Turns in one plane each, and the order they were made in; the first pair answered
D:
[ 19.0  -2.7  21.2  23.0   3.4  14.6   7.5  -2.2  -4.3 -15.0 -14.2  19.5
 -22.0 -15.0 -13.1   7.0  -6.5  -5.5  10.5   9.7] |-> [  3.3  -2.4  27.6  17.4  16.5  23.9   1.4 -12.0   3.4 -17.5 -15.3  24.4
  -7.5 -19.2 -16.8   4.0  -5.9 -16.0  -0.4   3.0]
[ 17.9  11.3 -20.2  -1.7 -38.3   5.0  -7.7  10.9   3.5  10.3  -9.7  -6.4
 -34.8  26.4 -14.1 -14.3  -5.7 -14.4  32.4  29.2] |-> [ -3.1  30.6  11.2 -17.7 -12.2  11.4 -21.5   0.3  13.2  -3.8 -19.8   6.3
   2.0  23.7 -23.1   1.1  -0.5 -47.3  -5.8  31.5]
[ -0.1 -30.1 -33.4   8.2   8.9   1.9   9.7 -16.3 -14.2  18.0 -23.7  11.6
   8.9  -5.2  22.0 -10.8  -1.2  22.0   1.4 -28.4] |-> [ 19.5  -3.3 -35.4  10.4 -11.5  19.5   5.5   3.7 -17.6  10.6 -34.5   9.7
 -21.3   3.5   8.7 -17.3  -4.0   7.1  12.7  -6.8]
H:
[ 27.2  31.9 -11.7   7.5 -20.8  25.5 -27.5  -2.1   1.5 -40.6 -32.9  -3.1
 -18.3  -3.3  10.6  11.1  12.8 -12.9 -16.6   1.4] |-> [-15.4  43.2  23.0 -19.3  -5.5  10.1 -12.5   8.7  16.2   4.7 -11.3   4.2
  -0.2  24.6 -12.4  12.3  -7.9 -23.8   8.3  44.1]
[ 10.2  15.5 -36.3  13.4 -31.6  -4.3  -5.6  -8.6 -17.1  -0.8 -17.1   5.1
 -38.8   9.1  10.1  -2.5  11.1  10.5  13.2  -2.2] |-> [ -5.5  27.2 -23.6  -3.0 -27.9 -13.1   0.6   0.6  -6.6  19.9  -9.3  11.1
 -33.2  22.3   3.7  -9.8  -0.6  -2.5  26.1  21.5]
[  4.6  10.0   1.8  -9.4  14.8  11.6 -11.0  -8.6   5.3 -23.0  -1.5  -6.4
 -11.9  -2.0  13.6   5.4   2.3  -1.3  -2.2   1.4] |-> [-10.2  15.9   6.8 -11.9  18.4   5.6  -0.8  -4.6  11.7 -11.6  -1.3   2.2
  -1.2  -1.8   5.2   0.9  -1.8  -4.9   1.2  14.7]
[-15.5 -10.7   8.8 -46.3   5.4 -14.0  13.7  -2.9 -14.3  16.9  13.1   3.6
  38.5  10.8 -19.2 -11.0 -22.1  -0.4  -0.3  14.8] |-> [  2.7 -38.1  -9.7 -23.6   3.7 -13.3   8.1 -18.9 -19.6  -7.3   6.2  -2.0
  36.3  -7.9   4.8 -11.9  -7.1  18.1 -17.1 -28.7]
T:
[-21.7   0.5  26.0  -7.8  37.8  -0.9  -1.3 -19.0  13.2  15.9  15.7   0.7
  25.5  -5.8  -7.2  -0.8  -4.8   6.1  -7.0  13.8] |-> [  6.2   6.3   8.6   4.2  27.4  20.3 -19.4 -26.5   6.6 -24.8  -4.5  -4.9
  10.3 -20.1  -2.9   6.4   8.2   3.1 -23.0 -13.2]
[ 38.7 -22.1 -31.6  27.7 -15.0  24.6  -2.9   4.5  -0.3 -36.0 -23.3 -18.2
 -22.9 -20.9  15.0   4.5   8.7   7.1 -13.4 -36.4] |-> [ 20.0  16.8  -9.9   2.6 -34.5  25.4  15.5  32.5  14.6   8.4 -12.8   0.6
 -46.7  17.0 -16.3  -1.1 -16.6  -8.9  25.5  31.6]
[  6.2  32.0  10.5 -15.1   6.6   2.7  -4.1  -4.1   7.4   2.5   4.4 -17.0
  -9.5 -15.4 -12.0 -10.4  -3.7  14.6   7.8  34.6] |-> [ -3.3   7.9  10.6 -17.4  22.6 -12.5   3.7  -7.0   3.9   8.8  13.7 -25.8
   9.8 -22.7   0.1 -14.1  -0.4  22.7   2.7  18.0]
Then:
Each pair is 2 to 3 turns apart.
[ -4.9 -58.1 -14.4   3.3  23.0 -39.9  -2.3  -8.4  -9.0   9.1  13.0 -14.0
  25.9  -8.4  23.2   4.3   6.5  23.0  -3.3 -49.4] |-> [  3.0  50.4  17.1 -15.8  -0.9  14.1 -30.2  13.9   5.2 -15.9 -20.0  14.5
  -4.1  24.7 -28.9  26.6   6.9 -49.2  -3.9  14.8] -> T then D then H
[ 32.0  11.1 -26.4  -7.3 -41.0   5.9  14.8  11.4  -8.0 -14.5   1.8  -2.0
 -27.8   4.3   5.9  -1.1  -2.5   7.9  -4.6   0.9] |-> [  2.7 -21.6 -24.0 -10.9 -18.8 -19.4  34.0   7.8  -8.9  15.9  21.0  -6.0
  -4.5   7.5  15.2  -7.4 -15.4  25.8   9.1   0.6] -> T then H
[-37.8 -50.5  -0.7 -13.0  11.7   3.9  -6.9  -1.2  -1.5 -26.9 -30.1   9.3
  70.7  33.4  20.2  -1.2  34.9  -5.4 -23.8  -5.3] |-> [-15.1  10.6  -4.3 -11.6 -24.2  36.9 -16.7  16.0   2.5 -29.5 -47.4  21.9
  24.7  51.1  -8.5   2.3  31.7 -28.5   0.7  43.9] -> H then T
[ 44.2  -2.9 -22.8  28.5 -17.0  22.0   5.6 -21.6 -22.5 -49.9  -7.5  -4.2
  -3.5   2.6  14.7 -20.8  -0.8 -23.5   4.5 -19.5] |-> [ 24.1  -5.9  -4.9  17.3   9.0  18.6   0.2 -29.2 -17.0 -53.2  -4.0  -0.9
  27.2   0.8  15.6 -15.7  -0.9 -34.1 -21.2 -34.0] -> D then D
[  6.7  -6.7  -4.4  16.7  13.7  11.3 -15.0 -26.9  -7.8 -58.5 -19.8  -9.8
  15.3 -22.5  28.4  21.0   8.5   1.7 -45.3 -58.0] |-> [-32.7  52.5  42.0 -27.0  13.4  10.6  -4.3  -4.0  16.1   4.7  -2.1  21.1
  17.4  31.5 -20.1  18.9 -27.3 -45.2  -0.7  35.8] -> H then H
[-32.5  11.8  16.8 -23.9  25.8  -7.4  17.1 -11.6  18.6   8.3  -0.4  -8.9
  30.6   3.5  -8.1   3.8  -1.0 -16.2  -1.4  15.4] |-> [  0.3  -4.9 -17.8  -4.1  -0.5 -12.7  37.5   9.1   6.9  24.8   9.6 -12.9
 -16.4  10.6   5.2 -12.6  -5.9   9.2  39.0  24.7] -> D then D
[ 17.4  22.6 -13.0   3.3 -21.0  20.7  20.4   6.7  -2.6  13.3   1.6   6.2
 -46.8  32.3 -11.8 -12.8   1.9   9.8  25.1   9.1] |-> [  1.3 -31.0 -11.4   8.7  15.3  -8.9  29.3 -24.5  -5.5  13.9  17.7  -7.5
   3.0  13.0  13.3 -18.5   1.7  34.0   0.5 -35.1] -> H then T
[-19.3  -4.1  27.0  -6.9  -1.0  -2.2   6.1  -0.1   6.1  25.1  14.2  12.0
   3.5  11.7 -10.1   1.2 -14.4   2.7  16.6  33.8] |-> [  2.8  17.4  17.1  -3.8 -13.1  11.8  -0.5   8.9   5.8   7.9  -1.0   8.2
 -19.0  16.2 -16.1   6.1  -8.3 -10.6  15.6  38.0] -> T then T then T
[ 13.7 -26.7 -12.3  14.6 -20.3  12.0  12.4  14.2 -24.7   3.2  -1.2  11.4
  -6.8  -7.7   6.1  -9.4 -24.2  29.7  20.9 -15.7] |-> [-19.5 -14.9  16.6  -5.2  15.3   8.4  -2.9  -0.6 -16.5 -10.8 -12.1  21.9
  36.7  -7.6   1.3   7.9 -16.7   5.6 -12.9 -28.0] -> D then D then D
[-28.4   8.7   4.5 -28.5  -6.5   1.4  -1.8  12.3  25.3  33.3   0.2  16.3
  -8.0  47.7  -9.2  -7.4 -10.9 -25.5   2.9   9.3] |-> [-27.6 -30.4  -6.5 -10.8  18.4  -6.4  -9.2 -11.6  11.7  -1.3  -9.4   5.2
  20.0  17.4  20.9  -1.4   2.5 -16.0 -35.2 -44.6] -> D then T
[  7.7  17.1  13.8  10.2  14.4  27.0 -31.2  -1.9   2.1 -44.5 -25.1  13.3
  16.2 -12.3  -3.1  16.8  20.5 -21.1 -32.0 -28.0] |-> [ 27.5 -44.4 -22.7  33.4  -1.1  -4.8   3.6   1.0 -11.1 -13.9   4.4  -3.8
  -5.3 -22.4  19.5  -2.3  16.2  27.2   3.3 -42.4] -> D then D
[  5.2  -6.8  -5.9   1.4  13.0 -11.7   1.9   6.2   1.8  17.2  -0.5  10.5
 -10.9  18.6   9.7 -11.4 -18.6  24.1  27.4  -0.2] |-> [ -8.6  24.7  14.5 -11.6  16.0   6.0 -15.6   2.6   7.4   1.9 -13.6  21.5
  -0.1  22.4   6.4  -0.5  -9.9  -1.1  11.1  10.8] -> D then D
[ -0.9  25.2  14.4  -6.1   5.9   9.8  -6.6 -10.8  -2.5 -10.2 -13.7   8.7
   2.2   7.7 -22.0   3.2  -7.6 -19.5 -15.7   4.0] |-> [ 14.9  -6.2 -13.5   8.4 -14.4  -0.9  10.6  -2.5 -12.5  10.1   2.6   0.0
 -25.6   7.5 -14.9 -14.3 -18.1  12.4  12.4   1.6] -> D then D then D
[-39.4  -9.8  18.4  -2.8  26.3  -0.9 -17.8 -18.4  24.4  15.9   5.4  15.2
  41.8   2.2 -12.3  10.7  -0.9 -31.9 -19.6   5.2] |-> [  1.3 -54.4 -32.7  25.1   2.6 -13.6  -3.3 -17.0  11.6  12.9  13.7  -7.6
   7.2 -18.5  15.7 -11.8   6.2  16.5   0.1 -27.7] -> H then D
[ 13.2 -15.9 -13.8  -0.7  -9.9  -4.6   9.3   8.5 -18.9  17.8  13.6  -5.1
 -11.6   2.9  10.9 -11.9  -2.8  28.6  16.3  -7.7] |-> [-13.4  -6.9  20.4 -16.4  21.6   6.1  -9.4  -9.9  -6.5   3.9   4.6  -2.9
  28.9  -3.4   6.2  -1.5  -3.3  -5.5 -17.3 -12.0] -> D then D then D
[  5.8  14.5 -15.1   1.4 -15.3  -0.4  13.9  10.6   1.3  13.9   3.4   1.4
 -24.1  17.1  -5.7 -15.0  -9.1   5.6  22.4  29.8] |-> [  6.0 -23.7 -26.4  13.1  -0.6 -12.7   7.1  -8.9  -6.7  -0.7  -0.8  -8.8
   2.5  -6.3  18.4 -14.2   2.4  31.5  -1.6 -20.7] -> H then T
[ 24.8 -10.3 -18.9  23.1  -8.9  -2.0   8.6   3.0  -8.4   1.6   3.9  -5.3
 -35.3  -7.4  17.9 -17.8  -0.9  22.6  10.3 -17.4] |-> [  7.4  32.2  17.1   1.7  15.4  16.9 -23.4  -6.9   3.6 -27.4 -16.1   5.3
  -0.9  -1.2   3.8   6.1   3.3 -18.6 -32.6  -9.0] -> D then D
